0: [ 0.85 -1.81  0.30 -2.51 -1.16  2.05 -1.72 -1.04 -1.03  0.33 -1.97  1.33 -1.04  1.16  1.18 -0.37]
1: [ 0.45 -0.37  0.70 -0.56  0.69  0.86  0.27 -0.77 -0.34 -0.58 -1.41  0.10 -0.06 -0.39 -0.13 -1.11]
2: [ 0.97 -1.17 -0.33 -0.87 -1.11  0.59 -1.67  0.24 -0.82  0.00  0.93  1.51 -0.35  0.40 -0.29  0.82]
3: [ 0.99 -1.04 -1.70  0.25 -2.29  0.40 -2.05 -0.29 -0.01 -0.16  0.67  1.59  0.74  0.67  1.44  0.40]
4: [-0.16  0.57 -0.52  0.98  0.55 -1.52  0.42  0.88  0.18  0.62  1.03 -0.15  0.38  0.52 -0.79  0.37]
5: [ 2.11  0.23 -1.01 -1.47 -0.40  1.53 -1.19 -0.63 -0.49  0.33 -2.67 -0.59 -2.37  1.88  1.12 -0.08]
6: [ 1.55 -1.20 -1.82  0.07 -3.04  1.50 -2.40 -0.87 -0.04 -0.39  0.32  1.60  0.33  0.58  2.03  1.27]
7: [-0.70 -0.39 -0.21  0.18 -1.11 -0.96 -0.58  0.62  0.18  0.52  2.22  1.23  1.29 -0.46 -0.16  0.18]
8: [-0.96  0.59  0.41  1.21  0.52 -0.19  1.22  0.13  0.94 -0.57  0.79 -0.14  1.65 -1.60  0.34 -0.65]
9: [ 0.35 -0.93  0.07 -0.21 -0.98  0.10 -1.23  0.09 -0.32 -0.10  0.67  0.93  0.77  0.32 -0.27  0.33]
10: [ 1.09 -1.08 -1.49  0.22 -2.09  0.73 -2.27 -0.35  0.59 -0.17  0.53  1.04  0.09  0.95  1.50  1.12]
11: [-0.20  0.87 -0.36  0.87  0.68 -0.95  0.56  0.95  0.39  0.31  0.19 -0.79 -0.20  0.10 -0.22 -0.13]
12: [ 1.89  0.01 -0.11 -1.68  0.20  1.33 -1.15 -1.10 -1.19  0.06 -4.06 -0.65 -2.98  2.31  1.34 -0.55]
13: [-0.23  0.25  0.79 -0.84  0.48 -1.18 -0.69  1.35 -0.18  0.96  0.02  0.21 -0.36  0.84 -1.16 -0.12]
14: [ 1.43 -1.14 -1.61 -0.01 -1.80  1.01 -2.57 -0.24  0.14  0.18  0.73  1.22  0.22  1.20  1.75  0.31]
15: [-0.17 -0.54  0.77  0.44  0.30 -0.79 -0.89  0.00 -0.50 -0.07  1.67  1.00  1.66 -0.82 -1.73 -0.28]
16: [ 0.35 -0.96 -0.84 -0.40 -2.04  0.34 -1.60 -0.15  0.40 -0.02  1.33  1.24 -0.13  0.23  1.13  0.79]
17: [ 0.72  0.05 -0.86 -0.44  0.05  0.48  0.36 -0.19  0.15  0.17 -1.24 -1.34 -1.63  1.13  0.12  0.03]

[-0.69 -0.86  1.01 -1.27  0.03 -0.25  0.04  0.18 -0.73  0.73  0.02  0.81 -0.10 -0.30 -0.84  0.23] 13 9 1
[-0.48  1.09 -0.40 -0.18  0.89  0.14  2.72  0.41  0.83  0.80 -0.61 -1.60 -0.89  0.12 -0.15 -0.05] 11 17 4
[ 0.42 -0.22 -0.32 -0.20  0.03  0.76 -0.13 -0.35  0.20 -0.35  0.21  0.17 -0.14 -0.04  0.43  0.45] 9 1 17
[-0.45 -0.76  1.52 -0.25  1.23 -0.13  0.26 -0.26 -0.34 -0.30  0.75  0.33  1.24 -1.27 -2.27 -0.89] 15 1 8
[-1.16  2.35  0.14  2.03  2.28 -1.10  2.94  0.86  1.04 -0.30 -1.40 -2.25 -0.46 -0.47  0.51 -1.06] 11 8 4
[-0.84  0.09 -0.40  0.93 -0.63 -0.47  0.18  0.46  0.63  0.24  2.37  0.74  1.69 -1.07 -0.15  0.56] 7 8 15
[-0.13  0.19  0.91 -0.79  1.44 -0.54  0.51  0.10 -0.63  0.34 -0.53 -0.77 -1.34  0.55 -1.44 -0.27] 13 11 17
[-0.91  0.06  0.43  0.33  0.10 -0.91  0.28  0.80  0.27  0.50  2.00  0.46  0.94 -0.96 -0.71  0.29] 7 15 4
[-0.13 -1.26  1.09 -1.09  0.62  0.74 -0.40 -0.57 -1.02 -0.04 -0.54  0.67  0.54 -0.48 -1.30 -0.86] 1 9 15
[ 0.45  0.62 -0.44  0.30 -0.29  0.90 -0.01 -0.53  0.24 -0.71 -0.69  0.17  0.37 -0.58  1.42 -0.51] 1 9 17
[-0.87 -0.39  0.69 -0.44 -0.15 -0.41 -0.06  0.77  0.27  0.97  3.15  1.13  0.85 -0.91 -1.65  0.51] 7 15 9
[ 0.65 -1.56  1.41 -1.71  0.38  1.10 -1.30 -0.88 -1.35  0.16 -0.98  0.98  0.06  0.16 -1.13 -0.70] 1 0 9
[ 0.57  0.61 -0.89  0.04  0.15  0.80 -0.12 -0.10  0.48 -0.11 -2.04 -0.93 -1.17  1.11  1.60 -0.26] 17 5 1
[-0.04  0.00  0.52 -0.71  0.80 -0.10  0.59 -0.05 -0.38  0.33 -1.61 -0.98 -1.40  0.75 -0.70  0.01] 17 1 13
[ 1.23 -0.18  0.29 -1.40  0.78  0.69  0.99 -0.50 -0.47  0.20 -1.73 -1.12 -2.14  1.33 -1.18  0.11] 17 1 5
[-0.92 -0.13 -0.46  1.33 -0.49 -1.12  0.49  0.35  0.49  0.17  2.61  0.75  1.75 -1.19 -0.51  0.76] 7 15 4
[ 0.87 -1.25 -0.44 -0.38 -0.90  0.65 -1.39 -0.61 -0.16  0.21 -0.41  1.42  0.27  0.71  0.65 -0.48] 9 2 3
[-0.08  0.04  0.33 -0.47  0.76 -0.06  0.66  0.15 -0.45  0.27 -1.14 -0.73 -0.81  0.70 -0.78 -0.19] 17 1 11
[-1.04  1.73  0.65  1.36  1.56 -0.75  1.29  0.64  0.47 -0.36 -1.05 -1.39 -0.28 -0.59  0.38 -0.64] 11 8 4
[-1.51  1.98  1.29  1.10  2.06 -1.13  2.18  0.45  0.51 -0.05 -1.52 -1.60 -0.61 -1.08 -0.05 -1.18] 11 8 1
[ 0.35 -0.36 -0.42  0.30 -1.06 -0.31 -1.10  0.38  0.02 -0.35  2.24  1.07  1.33 -0.86  0.11  0.77] 7 9 16
[-0.73  0.43  0.84 -0.15  0.90 -0.96  2.03  0.09 -0.40 -0.52 -1.40 -1.58 -1.02  0.35 -1.36 -0.15] 11 17 1
[-0.04 -0.86  0.33 -1.06 -0.72  0.12 -1.17  0.36 -0.14  0.72  1.37  0.85  0.34  0.12 -0.90  0.37] 9 2 7
[-0.90 -0.13 -0.27  1.33  0.46 -0.96 -0.09  0.03  0.60 -0.06  2.00  1.18  1.66 -1.44 -1.08 -0.43] 15 7 8
[-0.84  1.50 -0.29  1.06  0.66 -0.73  2.22  0.83  0.62  0.51  0.97 -1.75  0.36 -0.66 -0.64  0.27] 11 4 8
[-0.56  1.44 -0.94  1.77  1.17 -0.63  2.60  0.31  0.89 -0.51  0.27 -1.91  0.08 -0.32 -0.51  0.43] 11 4 8
